In the rows, 128 means zero.
One turn sends every row of this set to another row. A few are shown first. Where does it send the rows asked after them?
Z_661: [127 122 136 103 108 177 128 184 124 111 122 160 155 150 142 112 118 150]
Z_372: [155 118 130 128 113 167 138 187 159 147 143 117 159 143 160 117  89 125]
Z_267: [143 148 116  99 114 148  81 115 114 126 128 116 123 147 170 135  83 117]
Z_874: [119 144 142 129 135 158 152 164 136 117 134 158 149 125 131 134 142 111]
Z_791: [136 107 117 103  91 150 154 190 120 146 116 139 139 120 115 125  98 121]
Z_78: [125 103 128 127 126 140 134 166 170 156 162 133 127 123 166 121 139 123]
Z_316: [127 122 167 136 143 171 115 134 140 121 147 135 107 121 185 100 114 140]
Z_604: [134 115 152 140 127 136 144 135 134 156 136 104  94  96 138 108  81 111]
Z_748: [132 135 104  91 107 141  82 113 103 118 115 122 114 139 154 138  91 124]
Z_56: [151 125  97  97  88 136 109 128 121 130 129 118 130 136 173 113  76 159]
Z_909: [130 121 132 100 109 179 128 190 125 114 125 162 155 143 151 115 123 143]
Z_233: [117 125 139 104 124 125 142 176 143 141 142 125 123 122 101  92 121 113]
Z_541: [111 132 143 108 137 122 121 161 134 146 155 117 108 116 112  99 131 104]
Z_887: [162 151 109  97 106 142 107 115 110 114 128 112 138 137 153 117  69 134]
Z_699: [115 113 131 131 132 140 118 153 149 152 164 138 109 120 165 125 154 115]
Z_171: [117 114 134 120 127 139 116 152 156 158 153 139  97 126 170 122 151 110]
Z_301: [105 113 138 114 116 132 149 129 109 124 116 156  96  99 120 116 121 140]
Z_43: [143 135 107 103 103 136  84 109 114 144 117 111 122 130 159 143  82 116]
Z_479: [116 136 148 103 138 125 116 157 142 143 136 116 106 116 110  95 129 103]
Z_371: [136 149 120 100  99 133  92 110 113 157 133 110 104 124 150 142  90 108]
Z_712: [126 139 113  97 114 143  76 108 108 120 112 119 115 122 145 141 114 131]
Z_740: [131 131 121  92 105 127 157 122 114 112 125 140 124 106 119  97  99 152]
Z_974: [154 116 129 119 112 167 135 192 157 150 144 117 156 134 160 111  91 123]
Z_335: [127 128 159 126 121 174 112 143  80 121 101 144 104 120 137 144  99 120]
Z_214: [139 103 155 135 126 181  88 146 120 143 130 126 105 129 188 127 104 135]
Z_778: [117 148 148 123 138 157 145 159 135 119 137 161 151 125 134 136 145 118]
Z_846: [145 129 152 118 112 190 103 159  95 124 103 123 127 129 145 136  73 118]
Z_693: [123 104 129 128 120 142 137 169 166 157 159 143 126 128 168 115 142 123]
Z_292: [152 151 108  95  99 141 120 127 107 111 122 116 139 139 147 116  65 145]
Z_471: [140 125 147 144 128 135 155 130 153 160 147 110 111 101 152 117  87 114]
Z_637: [159 138 100 109  93 141 117 107 107 128 121 133 136 130 166 143  79 136]
Z_319: [121 151 141 133 146 151 134 144 134 120 127 146 121 117 135 146 148  94]
Z_580: [113 148 145 133 145 149 131 148 124 125 139 145 131 114 128 140 149 100]
Z_883: [140 145 112 106 124 154  81 117 125 115 145 108 105 138 173 141  98 116]
Z_817: [122 138 162 123 149 167 125 132 142 104 151 144 119 128 172  95 119 144]
Z_489: [152 128  99  92  94 137  96 116 111 124 128 126 125 137 167 112  85 152]
Z_460: [121 121 134  97 121 168 133 173 122 114 123 173 160 140 148 113 131 140]
Z_957: [141 101 141 101 100 173  92 169 101 138 112 113 103 131 146 112  71 129]
Z_67: [142 107 149 122 120 152 106 154 109 151 124  95  87 118 133 115  71 113]
Z_756: [145 148 131 117 125 162 149 115 137  97 144 150 145 126 173 113 109 152]
Z_360: [153 118 118 118 102 129 158 120 152 152 155 120 125 110 170 106  88 143]
Z_218: [149 109 127 120 132 157 137 179 166 147 151 120 157 137 169 105  98 121]
Z_3: [154 145 103 112  92 151 123 119 112 122 121 135 148 134 175 140  81 150]
Z_997: [146  99 135 129  99 186  99 158 111 145 111 126 113 126 175 144  83 126]
Z_546: [115 124 137  99 124 121 145 175 138 139 147 128 117 120 101 101 120 113]
Z_33: [135 103 115 110  86 144 154 186 122 150 117 137 137 128 115 127  95 127]
Z_811: [132 107 118 101 103 131 164 180 124 151 121 141 137 120 111 121  95 110]
Z_590: [107 122 154 124 122 151 140 128  97 117 110 158  96 103 131 123 117 134]

Z_740 moves to Z_360
Z_778 moves to Z_546
Now find these:
Z_233 moves to Z_693
Z_43 moves to Z_267
Z_371 moves to Z_883
Z_56 moves to Z_3
Z_997 moves to Z_846
Z_887 moves to Z_489
Z_214 moves to Z_335
Z_817 moves to Z_301
Z_372 moves to Z_661
Z_580 moves to Z_541
Z_791 moves to Z_974
Z_460 moves to Z_811
Z_319 moves to Z_479
Z_604 moves to Z_316

One turn sends every row of this set to another row. A few are shown first. Where does it send the rows asked after them?
Z_123: [132 136 135 127 140 111 106 147 136 165 185 128 119 123 150 111 118 110
 151 127 112 125 129  88 123 131 158]
Z_542: [149 167 135 104 106 144 119 125 190 100 130 120  87 119 117 122 156 153
 150 109 157 107 124 129 122 184 124]
Z_342: [145 138 128 167 145 177 100 113 157 123 153 160 125  96 112 127 105 119
 122 146 138 133 145  84 122 143 140]
Z_842: [115 146 122 122 134 116  84 115 157 152 172 147 121 116 117 154  64 121
 134 101 162 142 124  66 119 121 125]
Z_690: [137 125 155 151 160 163  93 116 170 145 138 186 112 114 123 120  87 135
 108 136 126 119 149  88 105 155 131]
Z_299: [148 175 130  79  99 141 108 121 186 115 124 129  86 113 127 118 145 161
 141 124 145  97 122 119 129 182 134]
Z_858: [123 133 136 127 141 105 100 153 145 179 193 147 102 122 142 123 106 127
 138 131 107 116 118  86 115 142 160]
Z_21: [150 170 123 119 156 111  68 117 151 154 177 153 116 116 155 122  74 132
 135 109 150 131 129  72 111 133 136]
Z_60: [106 120 128 136 128 110 113 148 147 167 190 127 119 123 122 137 113 112
 147 121 126 133 120  89 126 125 159]
Z_884: [132 161 122  93 106 129 110 125 208 123 133 122  95 124 119 128 156 173
 137 111 173 111 120 136 124 172 150]
Z_486: [137 163 137  79 112 127 104 125 205 130 124 138  83 127 132 117 142 178
 131 112 154  97 123 130 116 183 140]
Z_467: [139 162 129 111 105 141 119 126 199 105 138 121  86 118 106 134 156 161
 145 108 165 110 117 132 119 183 131]
Z_899: [106 120 145 120 124 114 113 147 138 169 178 139 109 123 124 136  97 108
 144 126 107 120 124  78 125 133 142]
Z_286: [134 149 150  97 110 137 121 125 201 110 117 126  90 132 115 123 147 157
 145  95 161 106 129 133 116 181 118]
Z_384: [115 118 153 117 138 107 110 146 142 170 169 136 121 136 144 114 106 105
 149 114 112 123 135  89 121 128 144]
Z_291: [117 148 143  75  95 135 115 121 201 123 111 131  89 127 111 133 134 161
 137 105 157 103 125 123 126 173 123]
Z_382: [124 118 150 157 156 160  95 118 178 148 143 185 110 114 110 134  86 141
 104 133 135 123 144  90 104 152 136]
Z_327: [135 158 118 127 159 103  69 121 167 163 183 155 116 122 145 134  75 142
 127 103 163 136 124  79 106 130 144]
Z_46: [145 163 128 113 147 116  77 114 145 145 164 144 129 120 152 121  74 113
 143 103 151 136 139  70 119 124 123]
Z_902: [133 156 144  99 102 143 119 125 197 111 127 134  76 119 103 137 139 162
 140 107 152  99 116 123 116 192 116]
Z_991: [136 160 134  79  98 138 117 119 193 111 114 116 103 125 124 117 151 150
 148 108 160 109 131 125 133 167 129]
Z_255: [141 121 142 166 170 156  96 115 180 137 143 163 137 123 133 108 114 131
 117 124 155 138 158 108 107 137 151]
Z_742: [136 153 144 102 117 131 116 127 208 116 128 129  85 131 119 123 152 169
 140  98 164 105 124 139 111 186 128]
Z_27: [124 147 133 111 138 117  83 112 150 147 157 147 127 122 133 137  64 110
 140  96 154 139 137  66 119 120 115]
Z_958: [121 151 111 132 146 107  78 119 166 157 184 147 122 118 126 149  76 135
 130 100 172 145 121  77 113 123 143]
Z_304: [107 116 139 132 143  98 106 152 159 182 187 140 113 135 135 128 110 127
 138 116 125 126 123  97 112 131 164]
Z_35: [146 165 143  99 110 139 113 127 196 113 129 137  74 120 117 126 142 166
 139 112 147  95 118 127 113 195 122]
Z_282: [145 140 122 173 151 171  96 117 164 130 164 163 120  96 113 129 109 131
 116 148 142 133 138  89 116 147 153]
Z_816: [123 161 122  88  90 139 114 124 199 120 132 127  83 113 101 143 141 167
 136 120 161 105 112 120 130 177 137]
Z_359: [128 113 144 165 160 160 103 114 179 133 138 159 140 123 120 120 109 123
 120 119 159 143 157 104 111 132 144]

Z_282 moves to Z_255
Z_958 moves to Z_327
Z_286 moves to Z_902
Now find these:
Z_291 moves to Z_816
Z_304 moves to Z_858

One turn sends every row of this set to another row. A few are shown first. Where does it send the rows asked after them?
Z_919: [ 87 113 116 112 150 123 122 111 146 151 118 141 138 109 110 132 104 102
  81 143 139 114]
Z_179: [130 140 104 151 134 148 123 125 127 120 123 143 129 110 124 158 105  93
 141  75 139 123]
Z_739: [ 96 105 115 100 136 114 121 109 127 155 106 141 142 119 112 144  87 110
  79 129 141 136]
Z_591: [166 104 116 116 122 141 155 140 132 139  94 112 116 135 118 164 114 133
  63 124 153 112]
Z_328: [123  83 104 119 115 152 107 137 116 157  73 158 109 126 121 141 149  78
  69 100 140 114]
Z_672: [129 119 137 145 154 161  96 123 143 154 128 171 121 110 138 130 111  87
 140  76 137 113]
Z_367: [179 141 100 129 146 135 133 123 158 173 150 157 126 109 110 167 120 102
  90  98 122 106]
Z_913: [162 112 124 123 142 152 156 139 156 136 105 118 113 119 121 149 133 130
  67 147 145  96]
Z_483: [129  87 114 111 133 163 111 135 140 157  78 172 113 103 134 135 158  82
  76 127 129 119]
Z_888: [106 114 140 137 144 142 171 137 117 181 119 161 140 142 151 155 112 138
  83 124 115  82]
Z_930: [ 88 142 138 156 122 186 114 130 109 146 131 159 131 114 145 130 119 123
 110 113 118  96]
Z_250: [145 112 103 137 157 163 110 101 109 133  87 161 123 112 129 170 116 140
  61 123 162 137]
Z_106: [106 133 129 152 118 146 125 148  96 162 107 141 115  97 136 159 111 116
  89  61 103 107]
Z_723: [143 140 111 134 143 154 124 123 140 121 118 158 132  93 138 159 106  99
 145  95 126 140]
Z_775: [170  83 144 112 128 162 117 151 145 172 101 161 111 142 131 141 113 132
  70 141 156 113]
Z_405: [182 136  98 127 135 127 131 124 142 174 142 155 128 119 108 175 109 106
  88  86 125 116]
Z_175: [143 128 141 151 113 168 158 150 113 175  96 172 143 141 116 171 124 134
  84 107 101  80]
Z_362: [142 118 136 143 133 157  90 132 121 159  83 156 132 112  52 144 118 117
  85 105 127 105]
Z_129: [140 111 136 132 140 153  96 124 125 158 115 173 124 117 140 141  93  93
 141  64 139 137]
Z_794: [159  97 119 109 152 159 132 114 116 165 128 157 134 159 119 117 122 116
 139 124 124 124]
Z_621: [120 138 143 137 140 159 127 146 127 163 107 165 121  68 158 151 121 123
  99  98  88 121]
Z_535: [153  87 139 132 125 161 116 154 139 170 113 143 104 154 115 135 119 122
  63 127 164  85]
Z_933: [147 130 145 144 116 172 159 149 120 176  95 178 146 133 122 170 127 136
  85 119  96  86]
Z_418: [149 100 117 122 148 157 130 116 109 164 135 149 130 167 108 113 124 109
 139 116 130 109]
Z_995: [113 111 139 131 137 140 171 136 109 182 112 165 142 145 154 163 103 140
  81 121 116  94]
Z_205: [155 119 143 130 141 162  91 129 134 159  79 171 135  97  68 145 116 123
  88 124 116 123]
Z_654: [128 119 103 156 166 167 109 104 119 131 105 152 115 111 120 157 132 131
  59 125 167 104]
Z_23: [113 131 136 128 107 179 116 128  92 151 105 170 138 120 158 150  93 138
 109 105 115 139]

Z_913 moves to Z_535
Z_106 moves to Z_23
Z_367 moves to Z_418
Now find these:
Z_739 moves to Z_205
Z_672 moves to Z_179
Z_654 moves to Z_328
Z_888 moves to Z_175

